(in the rows, 128 means zero)
Named turns come first, each shown by rows before and after it. Which turns, in which order, take the first row of each pair that follows to the second? Write the first one first, as in the answered first pair.
S (before -> after):
[134 157  92 150 130 167 139 107 137 145 156 120 156 155  99 141 154 174
 131 130 133 154 131 112 135 139 128 126 131 167 151 126 150 144 131]  ->  [129 151 127 121 138 162 138  95 132 155 134 107 149 144 109 116 143 174
 103 120 108 183 126 115 105 144 131 125 129 160 132 132 136 137 159]
[147 134 169 104 115 128 145  94 121 163 106 119 132 149 129 103 125 155
  99  97  96 118 125 143  98 146 124 123 115 151 115 155 113 121 150]  ->  [152 120 136 144  81 112 144 117 141 142 119 127 124 175 136 135 128 153
 119 111 121  76 128 141 131 155 117 122 123 177 127 154 103 122 121]
[119 116 151  96 125 103 119 144 118 136 100  93 112  85 118 161 107 143
 113 153 124 210 125 113 119 129 133 139 137 110 109 120 117 137 161]  ->  [118 100 128 138  95  80 122 167 145 122 104  99 105 109 127 187 109 138
 131 163 147 168 132 111 144 138 131 139 146 140 114 120  97 142 138]
A (before -> after):
[126 144 169 131 103 126 123 142 126 108 110 136 114 113  94 104 135 176
 120 120 140 147 103 156 125 142 132 132 162 128 120 136 171  93 183]  ->  [128 139 173 122 104 122 126 142 122 104 107 135 116 112  95 103 130 167
 121 117 141 149 104 155 126 139 129 131 164 122 109 139 166 101 183]
[113 116 134 150 135 162 137  89 133 160 174 123 152 165 102 147 183 134
 115 148 117 175 101 142 172 126 109 125 147 165 165 110 159 127 136]  ->  [133  85 177  91 171 117 121 135 123 133  84 124 121 106 143 118 107  83
  91 147 123 191 143 120 104 112 122 129 130  79 109 109 102 133 150]
[115 129  97 144 179 143 145 130 161 149 150 156 121 143 120 124 152  68
 102  86 128  87 130 162 116  98 131 107 127 113 138 110 101 118 108]  ->  [110 125 100 144 184 140 145 129 159 148 143 158 117 141 120 130 147  63
 104  92 130  98 131 163 118  95 130 106 127 115 135 106 103 125 108]
C (before -> after):
[114 112 170 114 115 101 128 125 149 141 121 118 128 140 146 114 118 133
 112 128 112 144 129 132 121 153 129 124 122 137 117 126 120 116 143]  ->  [115 117 175 109 119 112 130 115 141 146 126 119 132 141 138 105 118 144
 110 124 110 147 123 131 124 156 133 126 115 138 118 131 128 118 144]
[138 143  85 138  96 101 109 144 125  60 132 137 129 125 128 147  87  83
 132 104 165  68 159 144  97 107 147 121 147 105 128  82 124 135 108]  ->  [123 160  80 160  80 120 124 105 130  88 180 128 151 162 110 148 124 117
 128  94 145  64 132 157 121 122 136 113 154 156 145  91 140 125 110]
[155 140  76 123 151 145 118 135 104 117 119 157 136 103 120 114 124 124
 151 147 154 115 147 126 105 109 124 154 118  94 127 119 116 134 114]  ->  [143 118  68 155 121 117 119 147 132 121 129 153 132 134 127 133 133 119
 146 140 157  81 148 134 122 124 116 147 124 130 135 119  97 132 102]
Now pairs of rows:
Each pair is 2 to 3 turns apart.
[152 156 148 133  94 110 133 130  89 111 133 110 151 120  95 129 120 218
 201 159 152 181 125  93 128 145 140 142 121 151 145 142 181 154 125]  ->  [143 143 143 152  74 105 133 127 103 114 145 109 149 139  99 145 135 220
 198 158 154 164 119 100 139 153 137 139 126 175 150 141 171 154 118]
C then C then C
[126 104 112 176 111 116 144 121 160 119 144 128 127 148  92 207 173 121
 154 172 165 158 118 133 215 129 111 129 159 159 170 107 145 132 131]  ->  [148 112 126 126 165 123 127 149 122  90  96 133 122  79 100 182 135  99
 166 183 181 200 145 113 169  96 118 147 136  72 141  97 147 137 140]
C then C
[191 142 141 147 103 115 102 155 138  80  64 165 133 138 147 114  19 150
 168 128 153  67 144 110  78  99 143 126 118 130 107 178 138 176 119]  ->  [181 185 145 150 107 177 127  88 112 125 122 161 164 169 110  97  63 207
 169 109 118  92 109 129  93 110 142 122 123 177 133 187 195 161 131]
C then C
[147 122 103 106 187 108  65  86  86 138 130 146 134 121  90 100 135 130
 140 126 121 135 107 133 122 106 124 184 135 132 151 142 167 120 144]  ->  [142 121  98 124 169 108  73  75  96 146 149 137 141 145  89 109 150 142
 138 120 115 121  99 144 134 115 123 175 143 162 157 143 167 118 142]
C then C then C
[141 105 177 110  88  88 136 149 121 107  75 104 122 125 151 111  83 167
 128 148 128 125 143 101 120 162 132 127 117 141  91 174 107 141 129]  ->  [149 122 175  99  99 105 139 140 104 108  74 105 123 107 145 100  81 172
 127 140 124 141 139  99 109 158 131 130 114 124  92 175 122 144 138]
C then C then C
[125 104 154  85 152  91 113 145 124 117  59 139 118  84 123 142  93  95
 134 172 129 177 133 103 115 102 155 166 119  73 129 100 116 140 161]  ->  [121 142 161  75 165 132 122 107  99 137  89 133 138  88 101 131 115 125
 136 162 111 199 113 110 113  97 155 164 115  83 139 109 152 131 176]
C then C then C
[154 137 138 151 107 142 136 147  85 149 123 116 141 111 154 108 154 176
 139  79  98  59 138 152  90 142 116 112 111 172 118 170 122  77  93]  ->  [152 122 136 155 109 126 134 159  93 144 116 114 133 113 165 113 145 168
 141  83 107  52 147 152  89 142 114 113 116 170 116 160 108  82  92]
C then C then C
[115 114  90 165 152 129  79 148 165 132 153 174 130 111 132 132 145  67
  81 123 111 137 165 115  92 106 121 150 136 111 147 111 132 129 119]  ->  [105 121 131 138 159 123  89 115 155 156 146 156 135 120 133 109 143  87
  51 115  75 164 153 121  79 125 124 142 134 120 134 122 128 121 149]
C then C then S
[104 107 163 100 159 102 118 142 117 112  92 107 119  92 141 152 105 107
 115 144 134 200 123 104 123 110 137 141 136  94  99 108 136 140 161]  ->  [ 85 104 136 160 100 100 139 114 151 131 153 100 132 162 128 177 150 146
 121 142 125 155  92 122 181 148 125 130 149 186 136 119 140 134 140]
S then C
[103 137 107 141 139 133 131 111 162 145 165 124 151 144 121 150 171  98
 139 103 125 110 125 145 155 119 128 121 149 144 153 101 121 106 105]  ->  [119 125 125 107 164 117 114 142 147 119 109 126 138 103 140 132 126  69
 136 111 134 133 153 129 122 102 143 132 136  84 119 100 100 111 113]
C then C then S
[130  78 112 118 146  81 115 164 171  96 100 137 111  97 168 163 120  64
 102 133 172 129 154 131 146 115 134 132 135  91 113 102 112 137 129]  ->  [116 108  76 161 126 123 131 137 178 119 173 140 135 142 135 182 178  98
 124 128 168 106 126 148 186 121 123 126 142 152 159  99 153 130 112]
S then C
[156 106 102 156 106 101 118 177 143  98 117 136 105 137 152 135 101 108
 136 124 159  63 150 117 131 136 114 136 114 135 127 136  94 126 104]  ->  [143 171 125 119 135 176 138  95  98 152 169 120 146 144 101  98 147 165
 120 101 107 118 106 132 123 134 116 136 108 154 148 143 161 110 131]
C then S
[131 167 167 103  99 146 150 123  92 148 123 137 151 147 105  79 128 164
 110  92 116  80 116 152  87 152 114 119  98 128 128 157 127 126 126]  ->  [139 133 147 124  83 106 138 169 115 115 100 143 132 140 130 103 102 138
 127 111 152  44 144 140  91 152 113 125 103 121 123 150  94 137 105]
C then S
[103 116 130  88 159 122  64 137 155 143 103 113 129 127 102 203 160 140
 168 165 156 163 102 120 203  84 134 160 175 136 167 116 160 143 102]  ->  [103  95 135  83 162  99  61 152 162 134  81 112 118 122 117 204 146 123
 156 163 158 165 114 118 190  83 142 155 173 124 156 110 136 145 111]
S then C then S
[103  88 109 130 165 141 137 168 157 119 168 182  82 123 119 147 107  89
 130 153 163 105 172 143 153  91 109 110 106 111 112  96 102 101 110]  ->  [101 120  99 133 167 184 146 126 134 139 213 181  99 138  93 144 136 121
 139 149 148 121 149 149 166  93 105 109 104 136 133 102 143  88 117]
A then A then C
[209 112 145  75 136 159 130 215  89  85  76 177  91 110 116 116  99 178
 156 127 115 115 120 115  81 159 124 126 133  95  72 127 119 104 125]  ->  [197 147 135  97 113 199 152 161  88 126 141 171 113 152  82 116 148 230
 161 118  89 113  84 132 115 180 117 121 137 158  98 138 162  91 124]
S then C then C
[176 162 122 140 131 135 116 153 109 110 118 125 157 124 116 104 104 131
 176 151 154 174 124  71 123 100 122 177 110 103 136 135 166 134 135]  ->  [162 143  96 179 107 119 112 167 143 112 136 132 152 156 120 136 120 125
 180 152 164 132 121  80 150 104 114 170 126 135 148 134 153 138 114]
S then C then S
[140  95 116 141 134  91  98 153 146 123  89 179 113  96 151 120 118  98
 124  94 114 100 117 122 124 109 126 122 128 117 119 153 109  99 103]  ->  [128 132  98 147 136 140 113 104 134 158 142 180 138 126 120 115 157 130
 131  84  97 101  91 140 140 109 120 116 132 148 143 157 156  87 100]
C then S
[133 130 109 162  72 128 132 112 139 129 149 121 137 169 135 129 127 165
 158 142 137  81 133 145 147 148 118 131 130 186 138 138 126 139 121]  ->  [154 159 109 107 145 156 109 136  93 101 111 133 137  90 131 108  92 129
 174 149 149 130 160 128  97 105 132 147 117  87 122 126 150 138 127]
S then C
[177 177 118 132  96 117 132 150  81  99 126 123 166  97 133 105 103 125
 178 133 148  72 158 122  89 123 143 137  68 116 136 154 164 138 120]  ->  [173 188 115 135  95 131 136 133  80 114 142 120 171 106 122 100 119 139
 180 132 138  73 146 124  88 124 141 134  72 125 144 158 178 132 125]
C then C then C
[183 149  84 128  81 140 162 146 124 114 171 158 153 130 118 111  90 170
 159 148 141  76 149 116 134 128 112 140 118 134 118 149 125 103 108]  ->  [176 127 112 104  89 104 156 168 133 104 126 154 137 115 139 103  67 146
 134 141 139  87 162 109 112 128 119 139 114 104  90 144  86 104 119]
C then S then C
[ 92 129 166  85 145 130 122 111 120 111 109 114 132  82 133 147 139 129
 132 177 144 243 112  96 148 111 141 140 144 101 127 100 160 135 163]  ->  [ 80  96 176 123  82  91 133 108 162 126 120 104 125 136 149 168 149 147
 113 175 136 202  98 107 180 152 135 126 154 169 128 106 127 136 161]
S then C
[140 142 132 138 124 148 130 109 119 149 153 137 139 153 107 123 141 151
 121 109 119 115 115 146 127 139 120 111 127 150 130 126 122 121 134]  ->  [150 142 150 104 148 146 122 123 103 136 123 139 130 118 115 109 116 135
 119 113 124 139 131 136  99 131 128 118 116 105 110 127 113 124 147]
S then C
